Each path below is one point turned by a fixed rotation once a step. After each direction that follows a path, write how fast that rotation turns it, in deg/step (0 if it stays still).
Each turn is a multiple of 5 degrees from 10 to 175, or 0.
Each row of a path follows its step; steps can be skipped.
Rotation 1:
step 2: [  7   9   3   2  -7   1  10  -3  15  40   3  12   3  12  11  10   4  -1
 -10  26  31 -17  -7  17  -6  -9  -9 -17 -28   8   1  28   6 -16  -1 -10
   1  -7  21   6  -2  -2  -1 -13   0  19 -18   8  15  14 -14   9 -17 -40]
step 4: [-34 -26  -1  -8   7   9  -3 -18  18  -4   9 -25 -11  -4   3   0 -22 -37
 -13 -12 -25  -2  -5   3  -1  -2  24  16  18  -7  -5  -2  -4  -9   4  25
  24  15 -22  -2  24 -11 -14 -22 -13  -5   1  -8  11  -3   0   4 -11   7]
step 5: [-15   6   2  28   9 -26 -11  -8  47  12  -1  15  10   3  10  -4 -18   3
 -20  10  -2   9 -12  25   7   6   6  25  -9 -12  24  13   3  27  -2  16
  -4   1 -12   8 -19  15  -6  14 -11  19  16   5   9 -23  -7  -1  11  -4]
step 6: [ 34  -6 -15  -5   5  -9   7  34  24  -2 -11 -12  28  -9 -14   6  11   5
 -11  -2  10  14  16  -3 -29  10 -28   9 -18   4   5 -14  -1   6  12  15
  -2   6  -1  16 -10  19  21  16  12  -5  17 -12  21  26  -6  -1  10  17]
step 9: [  6   7 -14 -22   9  -1 -23  18 -10  13   4  18   0 -21  22   8  -4 -10
   2 -15  16  -6  -1 -31  12   5  11  20 -12   7   8 -16   8  22  24  12
  20  13  39  -7   5  -5  -4  10  -3  -9  14  17  -3   1  32   1   8  16]
step 13: [ 11  11  12   9 -15   2 -24  23  -8   7 -14  11 -28  10  10 -16  28  26
 -14  -5  -9  -6 -28   1  29   4   5 -15  21  -4  -4   9 -11  11  -5 -23
  12  -2 -11  13   1   9  17   0  -2 -17   2 -25   9 -22   9 -14  19  -7]
step 16: [  2   9  17  36  -4  -4  19   5 -28 -10  -9   4  -7   7 -17   0  -1  -7
 -25  44   5 -21   9  -4  10  -8   8   6  15  20   0   2  -2  -3  12 -13
  13 -17   5 -23   4  -4   1   3 -15  14 -36   9   0   6   0 -23   7 -14]
step 17: [ -9 -23 -10  -5  15  -2 -14  -3 -11 -34  16   1  -5   9  24 -21   3 -19
 -24  22  -1  -1  14  -1   6  12   8   1   1  15  -8  13 -18 -26  15   6
   5  12  -1  26 -19 -22  -1 -18 -27 -11  -1 -11 -16  20  15  12 -14   3]
step 20: [-10  -9 -10 -13   6 -39   9 -18  10  -8  12   8   0 -22  -3 -20  24  13
 -17  -4   3 -18  12  -7 -24 -14   0   4   0  10   3  19  -8 -12 -10  27
 -24   1  -5   3  23  15  18  -3  12 -17 -14  11  26  20   2  -8 -19  13]
[-2 -1  5 -1 -3 -4  3  2 14  3 -7  1 -4  3 -1 -9  7 -1 -3 -6 -2 -3 -3 -1
  0  4 -4  4  9 -4 -4 -1  3 -5 -1  1  1  1  1  0  4  3 -1  0  3  4  2  2
 -1 -3 -2  3 -7  1] | 45
[  4   2  -3  -5  -8   1   4  -3  -2   1   3  -1  -2   2  -1   2   7   0
  -2  -9   1   5   0  -4   8   5   1 -13  -1   1   0  -3   1   5   1   4
  -4  -1  -2  -5  -2   2  -3   2  -1   4   6   7  -3  -1   5  -5   0   2] | 25
[  1   6  -4  -3   3  -6  -1   1  -3  -1  -3   3  -1  -1  -4   0   0  -3
   6  -2  -1  -1   2 -11   4  -3  -1   1  -2  -9   5  -4  -5   3  -1   0
   0   1   2   5  -2  -4   2  -7  13   1   1   3  -3  -5  -6   1   3   2] | 25
[  0  -2   0   4  -5  -4  -2   2  -3  -2  -2  -7   2   5  -7   2  -1   0
   0  -2  -2  -2   0  -8  -7  -4  -1  -4  -2 -10   5   0   7  -4   4   5
   2  -3  -4  -4  -3  -5  -1   8  -4   1  -4  -1   3   2  -3   0  -6  -3] | 170
[ 5  2 -1  1 -1  2  6  1 -1  3 -6  6  1 -3 -2  4  8 -2 -6  0 -1 -3 -2  3
  3 -1 -4  2 -4  1  5 -3 -4 -1  5  2 12 -3  0 -6  3  0  7  8  1 -7 -1 -1
 -3  1  0  4  4  4] | 110
[-5 -1 -9  4  7  3 -9 -3  1  3  1 -6  2  0  3 -5  7  5 -4  3 -9 -3 -4 -5
  5  0  6  3  6  5  4 -4  1 -3  3  2  2  1 -3 -2 -2 -6  0  0  0 -1 -1  2
 -4 -3  3 -4  0  0] | 85
[ 0 -3  4 -6 -1  3 -4 -6  3  3  0  5 -3 -8 -6  0 -5  3  1  0 -8 -5 -5 -5
 -5 -7  0  1 -3 -1 -1  1 -4  9  3  3 -1 -4 -2 -2  6  3 -1 -1 -4  1  1  0
 -1 -4 10  0 -3  0] | 70
Rotation 2:
step 0: [ -4  17 -31   8   4   2   9  -4 -16   8   4   0  23   4  21  -3  12   6
  12  12 -32 -20  15   2 -12 -42  -4   7  11 -23 -10   8  -2   3 -12   9
  -5  -9   5  -7  31  15  21  13   5  -1  -8   1  24 -35   4   9 -22  11]
step 2: [  7 -16  16  -7 -37 -23 -25   2 -24  -1  18 -10  13   6 -28  18  18 -12
  14 -25   9   1   9 -29  12 -16 -10 -13  -8  16  -2   3   8  -4   7   0
  15 -16 -12 -14  13  -4  17   9 -14 -21 -19   8 -27  17  19  -2   4   6]
step 8: [  6  11  -9 -15 -16   0   7   3 -24   7  18   3  37  13  23  13  20 -18
  13 -22 -16 -24   8 -20 -13   2 -30  -8  -8   6  25  -3 -16  11   4 -27
  -4 -26  -1  -9  18  -6  21  18  12   0   1   0   5 -12 -19   8 -14 -14]
step 13: [  2  33 -14  33  16   6 -11 -10  13  18  21   3   6 -16  14   8   2  13
  14   3 -20   8  -8 -22 -21  -4   2 -24  10 -28  -3  10  14 -29  -4 -12
  -2  -1   2   0  16  14  40  15  21  12  16  11  15  -2  -1 -10 -17   4]
step 18: [ 14   5 -32  11 -35   4 -16 -24  22   7 -20 -14  14   4  -9   8  19 -20
  10  22 -28   0  12   4  -6 -24   7   5 -17 -26  16   0   5 -10   0  -1
 -21   0 -10   2 -29   9   4  16  18   9  -2 -23   3  -1  15  -6   3  17]
step 21: [ 15   5   2   7  -3  25 -10  -6 -29 -26   6  10  -2  -7  19  17  -5 -10
   4  -5 -19   5 -18 -35 -12  -3 -10 -18  -4  -6 -15  -2  -3 -12   7 -27
   5 -31  -6 -13  32  18   4  36  -2  -2   1   3   4  12 -16  12 -32   2]
step 22: [ 26   8 -28  12 -15  11  23  13  -2  10  10   0  19  10 -21  43  16 -21
   3  11   6  22  12   0   8  23 -13 -30  -5 -22  -2  14   5 -19   5  16
  -5  -2  -6  20   0  -7  10  17 -17  -9   9  -5  11 -21 -18  16  -2   9]
step 26: [-11  19 -40  -1 -27 -10 -22 -16  -3  20   6 -13   4 -18  33  37   0   8
  21   2 -13   2  10  -8  13  26  -3 -10   6 -33   8 -17  10  -8 -21 -19
 -21  -6  -4 -11  -5  10  16   7  10   7  -2   5   9   1   5   6   2   9]
step 27: [-22  -8 -20   7 -10  -9  -8 -22 -34  20  21 -13 -15  13 -26  24   7 -10
  -8 -11 -11   8  -5  -2 -16 -17  -5 -10 -18 -11   3  18   7  -3  20 -10
  12 -26  -7  11  26   2   2  25   0 -13 -17  -6  16  -6  26 -23 -13   9]
[-1 -1 -7  2 -2  5 -4 -1 -3 -3  1  9 -2  0  1 -1 -3  6  3  7  0  6 -7 -2
  2  6 -4  6  4  6  6 -8  1 -1  2  4 -2 -2 -8  3  3 -2  2 -1 -2  1 -8  1
 -5  3  0  2  0  4] | 145
[-6 -2 -1  8  2 -6  0 -1 -3  2 -5  0  4  1 -2 -6 -5 -4  4  3 -1 -1  4 -3
 -3  4  1  3  3  5 -1  5 -2 -2  7  1  0  4 -4  5 -4  3  0  8  6 -5 -2  4
  9 -4  2  4  6  3] | 80
[-2  1 -5 -1  5 -1 -1  9  2  4  2  6  2  3  7 -2  0 -3 -3  4 -5  0 -4 -8
 -4  2  1  0  2  2 -4  0 -1  0 -6 -2  4 -7  7 -7 -6  4  2  0 -1  0  0 -5
  4  0 -8  3  1  5] | 85
[ 4 -2 -2  1  0  0 -3  5  5  5  3  2  2 -8  4  4  0  2 -1  4  8  2  4  1
  3 -2 -1 -2  5 -3  2 -5 -1 -4 -5  4  0  4  8  8 -6 -3 -3  5  0  0  0  4
  6  8  6  4 -5 -1] | 170
[ 3  5  3 -1  6  5  3  7  2 -5 -2 -1  0 -1 -2  2 -6  1 -3  1 -3  5 -2  3
 -3  5  7 -2 -3  0 -2  3 -8 -7  4 -2  1  1  0  8  4  4  8  4 -7  2  2  5
  0  6 -4 -4 -1  1] | 45
[ -2   1   1  -7   5  -2 -10  -5  11   0  -6  -2  -4  -2  -1  -4  -3   1
  -1  -2   0  -4  -1   5  -5  -1   0   3   3  -5   3  -2   0  -6   0   4
  -7   0  -1  -3   1   0   3   2  -6   8   0  -4   5  -5   2   3   5   3] | 55
[ -2  -4   0   5   2  -4   2   0   3   5  -2  -1  -5   2  -1   1  -4 -11
   5  -5  -3   6   5   2  -4   0   1   0   3   4   5   3   1   4 -11   4
   6  -4  -3   3  -2   3   0   2  -6   7  -1   1  -8   3   4  -1  -2  -1] | 85
Rotation 3:
step 5: [ 11  16  22   9  10 -11   4 -13 -24 -17  20  10 -31   7  19  -1  -8   7
   6  13   0 -17 -17   0  39   2   0   7   3   0 -10  -9 -28   9  -5  15
  15  -3  20   6  17   4  19  27   7 -15  -4 -16  20  12  -4  13  15 -17]
step 8: [-21  28 -12   7  19   5 -19  -8  16  -5  12 -22 -11 -14  18  -6 -12 -16
   1 -10   4  -9   3   5  25  -4   2 -28  13  -5  -2  -4 -19  34  -9  16
 -32   3  16 -17  -6   3 -34  -1 -19  10 -21 -16  -1  -4  -7  -1  -3   2]
step 9: [ -1   2  41 -12   0 -21   2  11   6   9  -6  10  -5  14   7  11  19  12
  -1 -16   8  -6  -9  18  -7  40  10   0  -7  -2 -18 -14 -17  15  -4  -2
  -6  16  -1 -12  -4   6   4  23  11 -41 -12  12   0 -25 -21 -11 -13   1]
step 10: [  1   7  -6   9  12  -8 -10  17  14  15  -2 -22  -2   4  -4 -31   0 -18
 -17   5  -2  -5  -5   0  40 -26   8   3  12  -5  -1 -27 -24 -13  34  14
   1  -1 -10  16   5  -2  25   8  10   1 -24  11  13 -13  -4  -9  21 -19]
step 14: [-28  27  28   4  16   5 -23   5 -16  23  -8  -1  -5  -3  10 -18  17  -4
 -31  -5  -1  17  31   5  10   6 -11  -2  10   8  11 -10  -6  16   4   2
   5 -14  -8 -29  -6  25 -14  12  15  -6   0   2   0 -22   6  -3 -17 -26]
step 16: [-10   7  -7   1  21 -15   3  16 -11  26 -16 -21 -20  -2  -3  16   1 -39
  -5 -20   9 -18   1 -11  -1 -11   1   2  21  -4   6 -31   1  -2 -12  -4
  26  19  26   9   5   8  13 -13  -6  -4 -29  -1  -8  -8 -10  19 -22  -7]
step 17: [ 13  13   6   2  -9  20 -24 -12 -22   7  20  11 -28   9 -14   6  15  15
   6 -22   1  -2   7 -19  15   7  34  -2  19  -2 -19 -11  10  -3  28 -11
   3   8   1 -19  25  12   6   9   0  -2  -3  -7  26  -6  11 -25   4  20]
step 23: [-29   3 -11 -18 -12  22   5 -10   3  15  36  -8 -12  -7   4  -8   9 -23
   9  -4 -11  -9  26   4 -14   2  22   3  17  -7 -11  -3  26 -44  14 -11
   4  22  -2  -1 -21   0  -7   3  -7   6  18 -11  12  -6   7   1 -16   7]
step 24: [ 21  12  -4 -25  24   7   3   3 -20 -19 -10   1 -19 -13 -14  31  16   0
  -7   9  27   8   0  15  -7  27   4 -11   7   9 -13   4  -7 -17  -4 -13
   4  -2   0  -8  -8  17  -3 -16 -22  27 -29  10  -8  -1  12  21  22   7]
[-10   1  -2  -5   0   2  -2  -3  -2   3  -1   2   0  -2   5   1  -5   4
   7  -2  -6  -4  -3  -2  -4  11   5   3   1  -2   0  -1   1  -4  -5  -2
  -2  -5  -5  -6   1  -1  -4  -1   2  -5   1  -1   6  -3   5  -8   3  -5] | 125
[  0  -4   8  -2  -4  -1   4  -9   3   1  -3  -1  -1  -3   1  -3   1  -8
   3   0  -2   1   6   1 -11  -4   4   2  -5  -1   0  -1   2   0  -3   2
   0  -1   8   3   3   3  -2   2   6  -7  -5   3   2  -3   6   6  -5   0] | 155
[ 0  5  5  4  1 -1 -5  7 -5 -7 -2 10 -2  0  0 -3  2 -6  3  7  3  1  1  6
 -3  1  4 -5  4  4 -3  2 -3 -3 -7  5 -2 -1 -3  0  7 -8 -5 -2  2  4  1 -1
  4  2  0 -2 -5  3] | 115
[ 2  1 -6  4  5  0 -2  0  1 -1 -6  2  6  0  3  0  0  7  2  0  6  1 -1 -2
 -8 -5 -1 -2 -3 -1 -8 -1 -3 -4  4 -1 -4  2  7 -4 -1  6 -6 -2  2 -2 -6  5
  3  8 -2 -6  5  6] | 160
[  0  -5   2   6  -1  -2 -10   7  -2   0   0  -4  -2   4   1   2  -7  -1
  -1  -4  -1   3   3   7   3   5   2   2  -7   0   5   1  -1   3   4   0
  -3  10   5   3   1   2  -4   0   2   0  -3  -2   8   1   0  -1   1  -8] | 10
